Z: rows in several groups, each row roughly a mix of its group's directions:
Z (128 x 10):
[[ 11  -1 -18  12   0   8  18 -26  10 -15]
 [ -1   2 -23  13  -2   5 -21 -11 -26   5]
 [  5  -7  -1 -15  -1   2   5 -26  31  -8]
 [ -4  -2  15  -4  -8 -18  -8  32  -8  13]
 [  4 -12  -4   4 -24   8  13 -29   3  12]
 [  0  -5  -3  14  -8  10 -32  -5 -22   5]
 [ 25   7  17   0   8 -16   6  23 -13  -3]
 [-25  -2   1  -9 -17 -23 -16 -13   0   4]
 [ -9  -7  29   4   8  19  15 -13  -7 -10]
 [ -6  -5   2  11  -8   2 -28  -8 -30   6]
 [ 17   6 -33  -3  -7  -5  -6  16  14   4]
 [ 13  26 -19  20   6 -12 -11  12   3   0]
 [ 24   1 -20  18   8  13  10  15  -9  -4]
 [-15  -7  29  -8  -6  -8 -23  -5 -10  -8]
 [ 10   3 -40   2   5  -5   6  -7  -1  13]
 [ 37   3  -2   7   4  -1   0 -18   6  12]
 [ 12  11 -13   7   6   3  37   6  10   3]
 [ -3 -18   3   3  -1   5  24  19 -20  16]
 [ 13  11  16 -12  22 -23   4   4   1 -17]
 [ -3 -11  30  11  -1   3  17   3  23  -5]
 [  3  14   4  -2  21  -6 -20  25   0 -16]
 [-18 -16 -15   3 -14   4 -16 -22   3  14]
 [ -5  -9  -9   6   5  -3 -20 -14 -33   6]
 [  1   5  10   8   1   7  39  15  -6   0]
 [ -8  -4  40  -4   1   0  -5   7  -2 -14]
 [ 14 -14  -6   7 -15  -2   7  28 -18  10]
 [ -7 -10 -10 -15  -2 -13 -35 -12   1   0]
 [  0  -1 -13  -2 -11  19  18  23  21   5]
 [ 14  18  17   6   3  -7 -13 -18  15 -20]
 [ -5  -7  29  11   8  18  14 -10 -10 -13]
 [  2  -2  22 -17   7  -5  16   2  28 -11]
 [-20  -7  30 -11   1   6   0 -21  -4  -2]
 [  9  17  15   1  -3  -6 -17 -24  17 -14]
 [ 15 -19 -27  -8 -14  13  -5  14  -6   4]
 [  2  -4 -17  -3  22 -29  -9 -16  -2  -2]
 [ -4 -20  -1  -2  -6   6  24  23 -15  13]
 [-20   4   8  -9  16   6  14  21   5 -22]
 [  3   0 -12  -7  -6  12  19  21  29   1]
 [-22  -4  19 -24  -7  -4  -3 -20  -1  -7]
 [  8  21 -28   6   1  -3 -17   6 -18   0]
 [ 15  14  13   3   5 -13  -2  24 -25  -5]
 [ -6  -2  37   4  -5  -1 -12   7 -14 -11]
 [-32  -8  13  -4 -18  -1  17   9  -4  -6]
 [ 40   5   1   3  12   0   7  -9   7   2]
 [ 12  26   3 -11   8 -21   2 -14   5 -18]
 [  7 -16  17 -13  11  12  22 -17  -3 -14]
 [  7  21  -5   4   8  -6 -21 -23  16 -12]
 [ 17 -20  -9   6  -5  17  21  18   9  -5]
 [-15 -29 -28   4   0   2   1   7  -5   6]
 [  4   6 -16 -14  -6  -7  12   7  35   2]
 [-37  -3   2  -8   4   7   2  15  -1 -16]
 [ -9 -21  20 -23  -4  10   2 -20  -1  -3]
 [ 19   2 -14  28   5   7   3  22  -3   7]
 [  9   8 -17  -3  -1   4  25  11  28   3]
 [ 24   5  10 -11  17 -25   0   3  -5 -14]
 [  0  12   5  -4 -13  -8 -22 -28  17   0]
 [  5   7 -20 -12  -6  -5  15   8  32   4]
 [  9  21   7   3  16 -12 -24  10   8 -17]
 [ 17   7 -12  26 -12  17 -12   8 -10   7]
 [ 10  11   9   8   5 -11   0  28 -27   1]
 [  4  19  -5  15  20 -12 -23  -8  -1 -15]
 [  8  22 -10   3  11  -9 -25  -9  16 -13]
 [ -2  -4  11  -7  10  19  13 -18 -25 -16]
 [-29  -8 -20   5  -7  -4 -13 -17  -1  12]
 [  5  11  19 -14  15 -29  -1   3   1 -15]
 [ -2 -12  -5 -13  -2   6  10 -20  33  -6]
 [ 38   4   7  -4  16  -5   7  -3   6  -7]
 [ -8  -9   9  -9  17  15   8  29 -16  -5]
 [ -5   4  11 -15  11 -17 -15 -28 -13   4]
 [ -3 -11 -10 -11   1 -11 -38 -10  -3   0]
 [ 16   2 -14  20   2   0  17 -23   6 -17]
 [ -5 -26  21 -21  -2   8   7 -17   5   0]
 [ -2 -29 -10   4 -22  18  -1   0   3  16]
 [  5  10 -27 -17  -3 -21 -14   2   9  10]
 [ 10  -4 -15  21  -5   9  16  28   6   0]
 [  8   5 -28  -3   0   3  25   8  20   7]
 [ -5  16 -17 -12  22   1 -20   8  12 -12]
 [ -9  19   9  -5 -19  26  10   8   4 -15]
 [  7  25 -16   6  12  -1 -16  -8 -24  -3]
 [ -1 -13  -4  -6   7  11  17  35 -10  -3]
 [ -4  -5 -13 -16 -13   4   0  19  31   1]
 [  1 -19  10   3 -27   1  23  -8  -5  14]
 [  8  12  15 -13  20 -26   1   2   2 -18]
 [  0  -6   1  27   8  -3  18 -17 -22   6]
 [  0 -10   0  23   7   0  23 -12 -23   9]
 [ 11 -23   1  -5 -18  -4  17  26   4   5]
 [ 21   4 -31   9  -1  -4   2  20   5   2]
 [ -2  -9  13  -2 -15 -13  -4  30 -12  17]
 [ -1 -16   6   5 -22   1  24 -15  -5  20]
 [ 24   1   3  -3   4  18  24   3  22  -5]
 [ -1  13  -2   3  26  -7 -17  24  -6 -13]
 [-10  -5  10   4 -23  31   4  14   0   4]
 [ 12  16 -11  -8  -4  -4 -17  -5  28 -18]
 [ -4  -7  -8   6   9  -6 -14 -18 -34   7]
 [ -7  -9  29  -6   3   0  17  23 -11   1]
 [-14  -6  17 -16  17  17   9  19 -12   5]
 [ 18  14  21   3   8  -6   7  26 -14  -3]
 [-16  -9   4 -12  -4  -6 -34 -16  -3   0]
 [ -3   6 -15 -26  -3 -14 -22 -16  -7   6]
 [ 18  -6   7   8 -33  -9   7  -9  13  -6]
 [ -2 -23  18   2 -11   6  16  10  24  -2]
 [ -4 -14  -1   7 -12   6  22 -26  -8  18]
 [  9  -8  -4 -15   4  23   6 -15 -24 -16]
 [ -7 -10 -18 -23  12 -20 -11 -17   6   1]
 [ -3  -5  -3  11  -6   7 -33 -10 -24   6]
 [-19  -6  31  -3   1  12   0 -18 -10  -5]
 [-10 -18 -12   0  -1   7  19  16 -19  20]
 [-32  -5   1  -6 -15 -10 -19 -15   1   3]
 [-20  -4  27 -17  -2   6  -2 -22  -3  -7]
 [-33  -9  -4  -5   5  11   9  18   1 -15]
 [  0  -4 -25 -21  13 -17  11  -4  18   1]
 [  2   8  -6  25  -4 -16  -3  24  17  12]
 [ 23   1 -16  26   7   7   5  20  -1   3]
 [ 28  -6 -10 -10  13  -3 -15 -10  16  14]
 [ 12   9 -10   3   6   3  36  10  14   1]
 [ -2  -5  -7  10  -5   3 -32 -11 -25   6]
 [-11  -6  35   5   0   7 -11   1 -19  -9]
 [ -6   5  34  13  13  -1  14 -10  10  -8]
 [  4   8  -9  24  -4 -13  -1  26  16  11]
 [ -3 -21   2 -14 -19  14  23   7   0  14]
 [ -7 -10 -21 -18   1 -16 -25 -11   4   3]
 [ 14  11  -4 -13  13  -7   2 -26  18 -17]
 [  3  19 -17   1   9  -6 -25 -13  15 -14]
 [ -2   8 -21  17  -3  -1 -16  -4 -28  11]
 [  0  17 -11  -5  25   0 -22  15   5 -14]
 [ 11   9 -17  -3  -1   0  26  11  26   3]
 [  7 -13 -29 -18 -18   8  -9   9  -6   2]
 [ 14   3   1  26   0  -5  13 -30  -3  -7]]
one row of each group, then the others: which group is each in?
[  2 -24  13 -12  -8   7  16  10  25  -1] -> X
[  1  -6 -15  11  -4   8 -32  -8 -20   8] -> E
[ -3   2  -6  -3  -9 -26 -14   9  25  16] -> N
[  1 -17  18  12 -19  -5  22  -3 -14  13] -> Y

[-18  -3  12 -30  -8  -7  -5 -21   1  -7] -> N
[17 17  0 20 -1 10 29  7  4  2] -> E
[  8   1 -40  -4   0  -4   3  -3  10  11] -> E
[ -7  -5  -3 -26  -1  11  -7  31   5   8] -> Y
[  8  19 -19  24  -1 -12  -2  22  -3  -2] -> N
[ 17   7 -31   3  -1 -12  -6  16  11  10] -> N
[-36   0   7  -7  -8   4  -3  16  -7 -13] -> X
[-8 13 28 23 10 -7 12 -1  9 -9] -> N
[ -9  11 -16  -3  33   3 -12  15  -7  -1] -> Y
[ -1  -5  24   3   8  -5   8  30 -18   2] -> Y
[ 21   5 -33   2   2  -7   4  17   6   3] -> N
[-17  -3   0   3  -3 -14 -27   1 -27   3] -> X
